rotation ticks, each row followed by its count of ticks:
The counts run from 0 to 763.
[141 132 125 135 156 132 162 122 128 129 130 146 164  96 105  89 104 111
 102  85 189 135 131 103 111 152 114 162 120 103 103 101 123 138  86 105
  78  85 117 176 142 160 102 120  82 158 163 152 177 115  96  86 138 168
 157 139 128  94 122 163 159 135 138]  48
[130 132 141 139 176 132 151 114 104 121 119 134 151 104 130 100 120 118
 107 108 188 136 121 113 155 164 109 158 131 114  72  86 135 113  75 126
  91  81 116 144 135 158 131 123  98 162 176 149 167 119 113  91 141 155
 157 144 135  85 113 146 135 147 130]  131
[132 104 119 159 180 145 162 134 123 106  99 117 149 104 132 106 113 135
 109  92 175 117 111 105 144 150  88 152 105 109  95  98 132 120  71 117
  89  97 153 151 132 168 119 110  65 165 146 173 160 123  86 116 128 118
 116 106 130 111 112 156 147 137 155]  447
[116  86  97 141 164 138 142 137 115 120  84 153 153 113 108 110  93 120
 142 122 196  98 160  84 141 127 136 118 108 109 105  78 161 135  59 139
  86 100 134 136 143 118 106 129  79 139 118 134 162 109 123 107 105 169
 122 137 133  73 122 131 150 147 139]  285
[143  82 105 160 159 131 142 144 123 124  94 121 183 124 115 128 105 140
 145 111 164 101 128  83 142 139  99 149 104  98  99  94 131 146  50 126
 102 122 136 161 130 131 102 121  75 155 132 141 172 137 116 126 113 142
 128 102 143 115 116 151 179 157 168]  585
[133 104 129 147 159 135 139 148 116 119 115 117 156  84 121 117  99 140
 116  91 178 127 128 103 131 160 101 148  96  83 101 112 125 121  69 116
  91  93 137 169 133 172  83 145 104 165 123 159 163 126 104 131 121 169
 155 132 143 118 107 145 148 156 163]  116
[132  97 130 123 171 128 130 147  72 122 103 105 170 104 125 113 107 140
 125 131 175 117 121 100 159 165 107 139 114 112  77  60 126 102  60 149
 115  77 108 149 142 155 128 121 104 151 140 126 182 126 126 106 118 163
 145 151 142 106 129 122 145 151 146]  637
[ 87 121 100 139 152 140 157 154 114 131  99 132 150 138  69 101  82 129
  97 115 190 116 125  81 106 147 104 143 112 113  99  86 120 139  83 109
 106  80 146 172 152 151 115 122  93 164 160 126 156 121  98  96 142 169
 138 128 144 124 132 139 163 125 117]  192
[131 101 131 122 145 136 151 145 104 124 107 119 190 107 117 130 118 135
 140 117 168 111 116  92 105 161  94 150 107 107 102  47 126 136  68 123
 114 107 119 150 131 166 126 134  89 164 132 155 187 143 110 105 132 151
 147 110 145 133 107 141 157 145 165]  121
[101 137 114 153 150 130 139 120 116 139 128 153 140 106 104 106 106 144
 100 100 208 133 151  95 104 145 127 152 113 104  91 101 137 133  88 108
  83  65 116 154 154 163  93 127 108 137 150 128 168  96 106 112 127 173
 157 134 155  96 163 143 160 140 136]  145
[112 124 108 138 167 131 155  99 132 131 107 157 127 107 128  92  86 135
 112  89 198 111 124 111 140 142 140 153 121 114  85  79 151 117  76 135
  77  70 124 147 148 139 130 104  84 158 138 151 161  99 103 127 130 150
 131 132 144  69 140 132 132 137 120]  746
[105 109 111 129 159 144 148 151 131 160 105 121 159 127 100  93  74 136
  98  85 185 114 124  96 111 154 110 163 125 107  95  82 112 139  94 131
 114  74 135 182 143 153  98 101  86 156 153 143 153 117  90 129 155 145
 140 120 135 118 141 127 151 133 118]  659
[106 108 101 154 143 124 154 150 115 118  95 144 170 130  97 134 136 146
 139 131 185 118 134  83 112 135 107 127 101  89 101  54 151 140  69 133
 114 112 144 144 148 162 116 136  94 134 131 143 195 125 119 107 111 154
 137  93 151 117 126 150 172 125 144]  722
[113 125 106 158 170 134 139 136 116 127 108 139 156 129 104 101  93 153
 110 129 188 127 102  92 126 130  91 167 120  96  75  80 124 131  77 109
  86  85 124 183 145 152 131 113  97 162 177 127 151 129  94 112 141 137
 130 111 148 119 147 161 162 139 122]  409
[ 83 122 103 157 157 133 140 154 112 147 116 142 141 135  90 114  97 149
 116 118 196 131 151  98 126 143 115 125  96  91  73  70 132 129  77 118
 111  80 153 153 152 167  96 130 113 139 143 136 169 106 111 117 115 182
 147 109 159 111 141 144 145 123 119]  109
[ 92 110 124 123 161 145 159 114  90 145  96 130 163 128 122 101 130 124
 119 111 200 121 141  96 108 161 136 118 112 164 100  48 122 130  79 133
 125  77 124 133 149 173 134 126  63 131 131 148 177 120 107 107 143 163
 148 130 141 123 129 128 135 125 133]  707
[109 100 129 164 183 158 134 109 101 163 106 128 148 123 134 100 129 132
 121 105 188 117 163  97 144 157 128 138 104 129  95  99 133 124  75 125
 101  72 140 139 148 176  89 127  69 112 139 143 147 108  99 128 136 141
 135 118 147  84 144 128 138 141 160]  245
[146  82 127 119 160 133 136 134 112 143  97 136 176 105 110  95  75 107
 122 100 171 107 131  96 131 137 121 158 114  96 100  95 116 130  67 127
  89 107 112 183 136 134  95 130  71 166 136 144 151 132 110 113 141 167
 151 140 124  97 119 141 161 162 140]  51
[130 125 102 126 142 134 164 148 106 125 115 127 185 116 102 138 113 131
 121 117 165 119 140  79  97 158 107 120 122 120 109  68 134 151  78  94
 115  90 145 141 138 151 109 129  83 171 129 152 194 128  99 102 128 191
 150 119 144 130 107 142 154 127 151]  620
[108 105 101 155 154 135 138 144 112 117  92 117 174 136 114 134  97 157
 131 140 178 114 112  63 131 143  88 161 112 106  82  70 136 136  62 104
 107 101 117 151 131 146 141 115  86 165 158 130 158 142 107 117 136 127
 123 100 154 120 122 144 164 141 149]  589
[112 133 115 151 166 141 171 133 134  96 112 129 140 112 116 113 101 144
  96  96 183 127 106 114 133 138  82 150 110 113  89  93 128 121  82 111
  87  95 149 162 137 165 124 110  84 187 150 180 170 126  95 128 135 142
 122 106 134 114 117 160 148 133 126]  446
[126  88 116 124 157 136 143 144 107 160 106 118 179 125 109 110 104 138
 128 101 168 115 124  96 108 147 109 145 101 114  94  52 103 145  82 132
 119 106 130 178 136 162 114 110  73 141 124 154 168 135  97 131 136 140
 136  90 149 132 135 137 159 139 148]  157
[118  90  98 135 154 136 156 127 114 141  78 138 177 137  93 119  89 124
 132 132 174  97 137  65 121 132 113 133 109 134 102  75 130 151  63 108
  96 105 129 136 136 118 135 124  56 168 136 139 139 141 108 116 135 155
 127 112 138 109 117 132 149 134 148]  520
[133 108 110 163 174 133 146 125 110 115  97 126 163 129 129 126 122 143
 136 138 165 108 131  82 171 145 107 130 117 126  71  76 159 127  47 112
  92  95 131 116 134 127 131 120  75 164 151 139 177 134 118  96 107 157
 134 104 143 103 105 144 141 147 158]  169
[107  98 110 158 161 163 137 144 110 142 105 126 172 120 108 114 106 143
 118  95 191 128 151  74  94 153 103 140  96 119 118  93 109 147  80  93
 104  97 149 167 146 183  91 138  74 128 139 130 138 108  87 110 135 145
 126 120 143 116 140 141 154 142 152]  10
[111 114 118 168 163 143 153 119 114 145  88 137 163 121 116  90 128 107
 111  95 184 126 153  91 107 159 121 159 110 133 109 109 114 144  81 113
  95  94 133 160 141 164  95 123  61 128 158 148 145 128  94 117 170 144
 147 120 139 119 124 147 181 129 149]  661
[139  97 122 112 167 140 131 129  83 153 130 120 179 109 119 109 104 138
 141 113 177 112 139  92 133 159 124 128 121 121  89  45 135 121  76 135
 107  76 119 150 146 144 126 119  85 120 133 120 189 108 112  84 107 142
 136 138 147  90 156 124 131 142 152]  139
[112  97 113 135 165 129 148 141  96 132  70 136 159 136 104 117  92 139
 124 152 179 114 116  97 146 136 115 130  94 117  75  50 130 125  61 136
 111 103 123 157 137 142 130 130  83 178 133 151 158 151 106 135 125 170
 146 107 145 131 123 144 142 147 123]  22
[107 112 127 144 153 132 141 131 106 117 100 144 149  84 136 128 117 138
 116 114 191 119 154  97 130 153 116 129  98 104 105  99 154 112  54 120
  87  75 118 124 134 168  94 154 100 157 117 151 166 119 124 127 116 185
 163 149 148  97 109 126 150 159 167]  716
[134  95 118 119 157 137 134 139  78 128  82 119 163 106 117 104  91 142
 122 134 181 112 108  92 123 154 116 165 104 126  86  67 121 108  71 139
  90  80  99 161 143 137 141 130  85 155 141 123 157 149 101 112 138 141
 131 144 133 127 152 123 150 150 138]  738
[150 103 128 131 145 123 155 137 105 134 103 127 172  93 121 115 114 119
 117 109 165 122 130 107 122 154 111 149 105 104 100  82 120 129  73 121
  90 103 112 164 127 158 103 140  85 176 127 167 184 148 105 133 143 182
 175 117 130 135 106 148 163 151 167]  301
[ 86 130 116 158 167 127 143 100 114 132  91 162 134 125 118  89 112 122
 110 107 207 118 142  99 141 140 137 159 121 120  85  86 145 117  62 134
  73  68 108 140 146 138 132 119  90 145 164 127 150 114 106 117 148 157
 143 147 143  75 137 135 147 132 117]  745
[121 100 125 121 146 122 142 147 103 127 111 120 176 112 109 114  92 154
 124 106 174 113  95  99 108 156 100 162 110 107  91  63 105 128  70 138
 111 106  97 177 143 159 136 110  94 156 136 130 185 135 102 122 139 131
 127 111 148 135 139 130 169 155 155]  406
[141  98 128 135 174 140 165 144  93 130  88 114 184 118 118 112 129 120
 129 119 164 119 135  90 136 167 112 115 105 139  90  77 127 130  65 116
 106 104 146 138 134 148 112 130  60 151 135 160 193 143  99 104 134 168
 154 111 128 141 101 144 147 147 160]  20
[103 128 110 132 157 136 166 125 122 136  93 145 143 125 101  84  80 129
  98 100 202 126 117 100 108 136 113 151 117 123  85  68 124 128  92 133
  90  77 131 169 147 150 131 108  72 161 162 162 147 126  89 123 153 145
 135 128 132 110 141 138 143 129  99]  377
[148 100 132 110 152 126 158 125 112 142 115 143 186 106 110 101 100 102
 131  98 166 111 136  88 115 145 131 146 117 119 105  66 115 144  82 124
  97 101 107 161 133 140 108 130  67 160 140 158 175 134 113 103 143 169
 159 130 130 111 106 134 162 147 158]  52
[129 111 120 126 149 132 151 154 100 140 127 119 182 106 109 130 110 155
 130 116 175 121 128  92 105 155  99 126 103 113  95  59 114 145  80 105
 123 101 135 168 142 184 110 134  88 156 111 149 182 114 100 111 118 163
 144 102 151 135 133 136 149 151 161]  439
